In the data rows, the value 128 means zero.
Here is a table of points, one per row:
168 130 132 169 117 111 128 154 97 178 73 177 25 218 48 148 109 135 165 111 149 119 166 143 178 103 65 196 154 168 111 113 139 72 141 178 160 127 152 141 161 127 49 92 138 117 118 116
165 75 108 120 195 155 114 176 113 181 189 111 119 80 140 118 115 160 144 119 75 147 94 163 135 202 90 135 113 192 89 190 92 80 188 104 149 181 138 149 61 20 96 126 80 177 122 158
191 159 107 64 129 126 113 155 157 66 127 126 84 105 80 99 171 143 118 159 147 117 118 76 167 50 45 123 124 173 94 132 134 192 102 139 186 150 86 155 130 121 215 109 97 121 141 91
169 122 169 168 168 118 116 154 200 151 142 157 176 139 81 106 159 118 74 166 177 196 109 59 156 128 136 184 99 117 188 168 44 133 111 141 129 114 150 64 64 193 81 118 192 138 131 143
182 207 140 44 136 166 61 94 151 138 212 134 96 134 151 150 82 144 115 137 158 66 127 109 96 107 94 32 106 113 120 176 101 115 85 175 81 132 162 102 118 185 83 119 109 115 135 191
76 138 172 188 105 82 171 114 225 66 144 72 90 112 43 144 141 96 82 144 168 132 125 172 121 155 171 72 147 92 92 145 175 92 123 167 94 143 116 177 80 70 107 55 109 70 136 153
177 86 172 119 220 152 115 126 181 186 84 118 157 67 70 193 102 115 109 102 125 77 123 144 157 148 134 152 84 90 108 100 113 130 47 88 81 113 216 108 218 70 174 166 116 88 166 88
91 153 165 84 128 167 181 120 112 127 224 150 190 165 92 137 155 127 208 153 112 145 109 91 126 191 152 191 130 190 128 128 236 83 86 99 99 109 160 112 122 175 183 74 103 125 83 95
110 116 49 59 155 84 83 168 201 105 84 108 145 119 60 137 102 169 174 131 129 115 132 95 107 111 164 115 131 128 160 117 187 94 137 75 142 232 115 115 170 153 78 140 158 175 66 186
76 166 147 185 152 175 85 60 169 144 173 103 115 186 138 153 111 86 152 47 137 167 101 88 141 110 110 170 133 78 120 150 123 202 167 142 144 198 125 96 114 86 93 125 43 125 141 93
170 106 136 198 219 72 151 115 67 152 114 119 146 149 155 21 121 142 165 178 125 92 130 86 90 117 104 49 116 97 143 84 137 103 73 116 135 90 123 172 89 124 101 77 67 83 77 103
56 121 149 133 149 130 124 62 54 100 86 136 87 150 120 206 124 195 97 136 147 105 49 58 175 126 152 136 140 110 136 63 105 48 89 109 154 111 99 130 51 132 143 195 96 156 159 168
177 108 154 139 112 183 155 144 96 134 111 116 112 103 143 107 163 211 181 35 226 176 92 219 93 134 131 141 162 106 102 121 148 151 94 155 103 109 152 185 123 189 115 143 123 198 106 148
82 136 141 167 121 122 178 48 101 149 111 92 109 80 126 118 115 187 123 140 104 119 158 94 142 93 163 88 180 123 65 171 103 228 113 29 164 156 176 82 142 140 92 99 196 156 97 119
200 223 80 176 83 142 100 93 114 123 142 52 160 105 147 131 173 89 122 171 67 141 83 177 124 119 91 159 154 105 68 79 162 63 146 81 149 124 154 100 124 169 86 173 147 77 147 136
76 108 86 162 155 136 140 199 165 70 117 91 121 184 130 119 167 139 109 62 59 37 78 133 81 101 135 173 106 108 121 128 77 147 161 120 130 61 160 164 173 213 124 99 82 131 117 166
116 255 156 142 125 92 121 164 122 150 130 177 161 69 118 134 120 147 20 100 163 177 141 131 153 103 142 125 119 187 151 81 155 153 152 65 92 63 74 127 183 107 93 112 38 169 104 149
222 91 51 184 68 92 134 111 112 129 95 101 129 124 132 155 121 170 145 106 87 175 156 43 90 144 201 167 102 148 97 198 99 131 82 159 68 101 71 119 152 111 166 152 99 60 170 206
108 188 143 191 189 188 77 71 122 109 109 185 105 149 79 80 137 113 154 191 147 120 146 172 113 168 141 124 146 121 141 174 92 115 160 82 112 155 95 160 185 140 235 93 173 190 177 164
154 133 164 122 175 105 183 94 148 74 76 110 178 96 153 148 101 144 142 139 57 191 172 159 112 63 124 160 80 144 117 36 67 119 180 212 49 216 160 127 91 150 157 116 110 188 132 113
132 184 116 118 104 161 151 241 120 97 113 101 180 93 146 92 88 95 213 121 111 117 96 102 197 142 172 125 179 70 140 91 92 122 63 133 146 129 104 157 121 94 69 88 160 160 247 119
100 135 200 156 27 139 115 107 147 152 81 105 100 77 158 107 106 79 89 99 88 87 164 69 82 137 108 149 37 162 142 173 171 79 82 123 152 133 127 188 110 137 118 125 161 224 135 92
61 91 158 145 100 88 94 147 88 173 211 122 152 104 94 95 125 167 145 168 139 150 63 138 148 53 187 103 58 148 120 146 120 120 187 155 134 149 137 214 186 161 105 182 160 68 177 103
99 98 121 124 101 126 201 180 97 131 143 222 189 132 95 199 83 84 75 111 115 188 110 106 84 116 20 96 195 101 112 166 128 141 114 84 135 175 176 194 116 159 164 115 127 102 129 151
110 147 89 104 152 101 163 119 130 175 158 183 37 116 191 103 147 154 93 89 71 126 142 163 151 93 160 137 123 123 211 100 184 118 154 110 101 110 194 106 86 123 167 53 187 105 212 156
129 124 152 114 138 157 193 181 103 171 175 106 52 121 119 187 207 97 87 206 92 120 122 154 51 128 159 109 165 165 173 81 49 128 75 170 154 137 66 110 173 127 105 156 149 146 100 131
124 145 165 66 104 79 170 102 88 176 88 121 113 106 81 110 100 38 183 128 141 66 175 133 135 195 147 135 115 144 119 117 88 202 190 111 128 144 109 128 82 198 108 183 74 89 161 187
163 128 159 180 160 62 66 154 130 166 140 121 159 219 171 204 140 103 115 142 108 108 129 162 143 146 119 130 140 110 142 115 222 229 115 126 95 148 64 205 94 140 133 157 196 172 119 135
107 139 89 151 92 133 149 118 140 89 135 178 181 171 97 86 129 130 119 149 77 118 148 113 183 161 122 73 129 152 99 109 127 145 146 203 98 65 228 132 162 23 138 228 147 190 78 194
189 122 160 77 83 40 166 115 102 92 105 123 108 134 127 121 116 79 142 158 135 121 0 178 135 108 124 136 132 69 219 225 135 150 143 128 123 121 147 80 155 95 134 136 83 181 102 98
97 117 88 80 77 52 126 109 164 220 200 47 131 167 151 105 141 131 133 146 198 139 189 121 109 84 94 202 179 103 124 94 79 110 135 99 128 88 146 171 111 82 205 130 113 184 133 137
123 165 97 75 190 129 162 104 167 110 91 108 114 122 120 147 80 100 176 93 114 248 128 143 80 157 115 68 83 127 147 144 133 113 156 113 236 22 102 152 118 143 144 172 186 105 138 109
122 101 192 167 77 108 124 110 165 89 159 138 152 122 140 136 40 175 172 81 86 95 160 165 130 107 53 118 194 163 203 136 64 73 145 98 62 96 45 94 153 120 154 155 169 79 90 92
117 155 63 148 162 136 183 71 117 165 152 128 131 134 192 116 57 68 100 90 154 110 99 110 156 124 198 144 137 149 151 126 127 108 87 200 166 184 96 157 208 128 136 109 137 108 69 114
154 98 190 136 136 69 134 165 126 61 171 120 120 140 217 201 127 125 157 121 171 110 149 125 203 155 131 93 72 185 49 130 115 136 160 125 216 117 153 69 161 148 155 79 155 124 128 163
171 106 90 147 154 159 130 140 72 127 182 147 143 95 46 123 94 97 116 63 143 40 157 133 91 48 184 148 136 113 75 134 178 136 171 154 133 83 91 67 29 107 164 151 181 150 117 67
98 74 125 85 124 163 109 118 121 172 139 61 122 106 92 55 138 140 92 73 38 163 114 147 247 185 56 94 122 129 136 119 144 162 74 189 101 124 64 93 113 166 164 122 138 89 97 140
119 144 164 144 156 78 143 169 128 140 139 159 125 88 150 114 203 172 142 95 114 120 204 65 108 164 117 95 185 25 143 150 174 81 156 201 179 169 117 75 178 155 144 205 78 133 162 77
134 103 102 136 50 160 88 124 157 209 76 175 179 90 154 160 107 148 119 185 135 103 105 163 151 131 146 129 96 33 92 97 120 108 186 172 182 120 78 106 118 169 172 27 109 132 68 141
75 141 66 137 103 102 54 167 93 90 124 112 123 154 116 154 53 184 119 181 103 153 182 217 108 173 167 118 123 160 150 159 109 163 57 141 162 143 173 99 89 159 143 129 61 130 140 40
145 46 79 173 101 161 175 125 174 74 166 197 82 134 156 71 147 63 144 130 177 139 162 188 172 105 123 123 72 103 131 100 147 108 69 35 127 172 113 98 107 149 108 202 84 137 124 151
126 113 79 145 122 166 176 62 184 111 129 147 169 75 150 190 183 204 166 186 155 58 148 125 138 148 104 144 135 170 190 148 161 191 170 155 144 91 125 172 123 110 61 119 116 110 164 101
149 13 103 105 147 171 120 120 117 96 113 80 123 151 143 90 68 82 54 167 170 147 124 91 106 162 115 101 204 165 121 107 191 111 189 127 102 97 138 105 178 188 95 105 107 184 206 87
152 79 168 112 102 138 11 85 90 49 148 149 148 76 135 107 137 95 126 105 135 138 141 132 74 133 128 178 174 136 195 62 123 164 111 144 229 126 182 132 127 79 109 109 137 94 114 189
98 175 102 90 163 83 130 144 116 82 95 143 113 107 187 79 122 160 44 134 188 93 117 126 129 221 128 232 133 118 76 157 103 112 132 134 109 147 126 157 110 139 126 165 200 68 72 94
94 107 110 85 134 141 80 141 87 76 162 177 29 94 153 159 148 96 168 164 104 186 150 75 108 152 128 148 77 50 77 97 114 159 149 105 44 81 102 159 157 128 82 101 141 129 87 81
165 126 173 113 121 238 115 189 116 136 69 71 104 161 176 150 140 116 115 153 108 147 186 103 194 89 205 98 170 136 179 179 139 116 178 92 104 134 170 181 101 109 173 164 95 62 42 142
88 154 100 177 105 116 69 161 183 163 52 153 98 107 162 122 180 90 183 113 166 129 34 96 82 130 124 63 162 222 110 94 118 149 130 136 81 128 167 70 97 112 161 144 152 101 114 77
76 122 199 93 125 178 163 151 141 156 95 147 139 188 168 61 78 179 125 191 118 134 108 147 44 71 110 181 111 124 85 127 198 161 104 140 138 127 78 56 135 57 116 148 128 86 164 193
72 119 118 69 170 120 88 87 98 123 62 146 216 133 148 147 235 63 141 105 141 137 176 184 149 49 123 124 156 160 89 226 127 73 79 146 110 86 102 115 121 106 74 98 139 126 149 133
103 148 73 141 97 159 142 150 23 112 119 50 163 162 105 161 165 134 117 114 220 121 154 131 100 148 50 94 23 117 204 126 115 122 158 107 99 168 137 70 148 80 152 107 173 121 143 136
198 119 145 50 77 143 133 80 162 143 122 186 157 244 110 104 184 178 84 71 82 134 118 138 111 173 192 77 110 136 98 65 74 115 154 65 117 159 116 158 139 88 104 109 139 110 151 39
There is one direction along which these points spread out most. How far along it is each point below, from 0 to 99? 50 is the average, and the first point above lies past it. One standard deviation of the points above along it is 16.
154 133 164 122 175 105 183 94 148 74 76 110 178 96 153 148 101 144 142 139 57 191 172 159 112 63 124 160 80 144 117 36 67 119 180 212 49 216 160 127 91 150 157 116 110 188 132 113 20
88 154 100 177 105 116 69 161 183 163 52 153 98 107 162 122 180 90 183 113 166 129 34 96 82 130 124 63 162 222 110 94 118 149 130 136 81 128 167 70 97 112 161 144 152 101 114 77 50
200 223 80 176 83 142 100 93 114 123 142 52 160 105 147 131 173 89 122 171 67 141 83 177 124 119 91 159 154 105 68 79 162 63 146 81 149 124 154 100 124 169 86 173 147 77 147 136 55
123 165 97 75 190 129 162 104 167 110 91 108 114 122 120 147 80 100 176 93 114 248 128 143 80 157 115 68 83 127 147 144 133 113 156 113 236 22 102 152 118 143 144 172 186 105 138 109 54
191 159 107 64 129 126 113 155 157 66 127 126 84 105 80 99 171 143 118 159 147 117 118 76 167 50 45 123 124 173 94 132 134 192 102 139 186 150 86 155 130 121 215 109 97 121 141 91 57
107 139 89 151 92 133 149 118 140 89 135 178 181 171 97 86 129 130 119 149 77 118 148 113 183 161 122 73 129 152 99 109 127 145 146 203 98 65 228 132 162 23 138 228 147 190 78 194 7
189 122 160 77 83 40 166 115 102 92 105 123 108 134 127 121 116 79 142 158 135 121 0 178 135 108 124 136 132 69 219 225 135 150 143 128 123 121 147 80 155 95 134 136 83 181 102 98 63
145 46 79 173 101 161 175 125 174 74 166 197 82 134 156 71 147 63 144 130 177 139 162 188 172 105 123 123 72 103 131 100 147 108 69 35 127 172 113 98 107 149 108 202 84 137 124 151 54
56 121 149 133 149 130 124 62 54 100 86 136 87 150 120 206 124 195 97 136 147 105 49 58 175 126 152 136 140 110 136 63 105 48 89 109 154 111 99 130 51 132 143 195 96 156 159 168 56
163 128 159 180 160 62 66 154 130 166 140 121 159 219 171 204 140 103 115 142 108 108 129 162 143 146 119 130 140 110 142 115 222 229 115 126 95 148 64 205 94 140 133 157 196 172 119 135 61
103 148 73 141 97 159 142 150 23 112 119 50 163 162 105 161 165 134 117 114 220 121 154 131 100 148 50 94 23 117 204 126 115 122 158 107 99 168 137 70 148 80 152 107 173 121 143 136 55
108 188 143 191 189 188 77 71 122 109 109 185 105 149 79 80 137 113 154 191 147 120 146 172 113 168 141 124 146 121 141 174 92 115 160 82 112 155 95 160 185 140 235 93 173 190 177 164 63
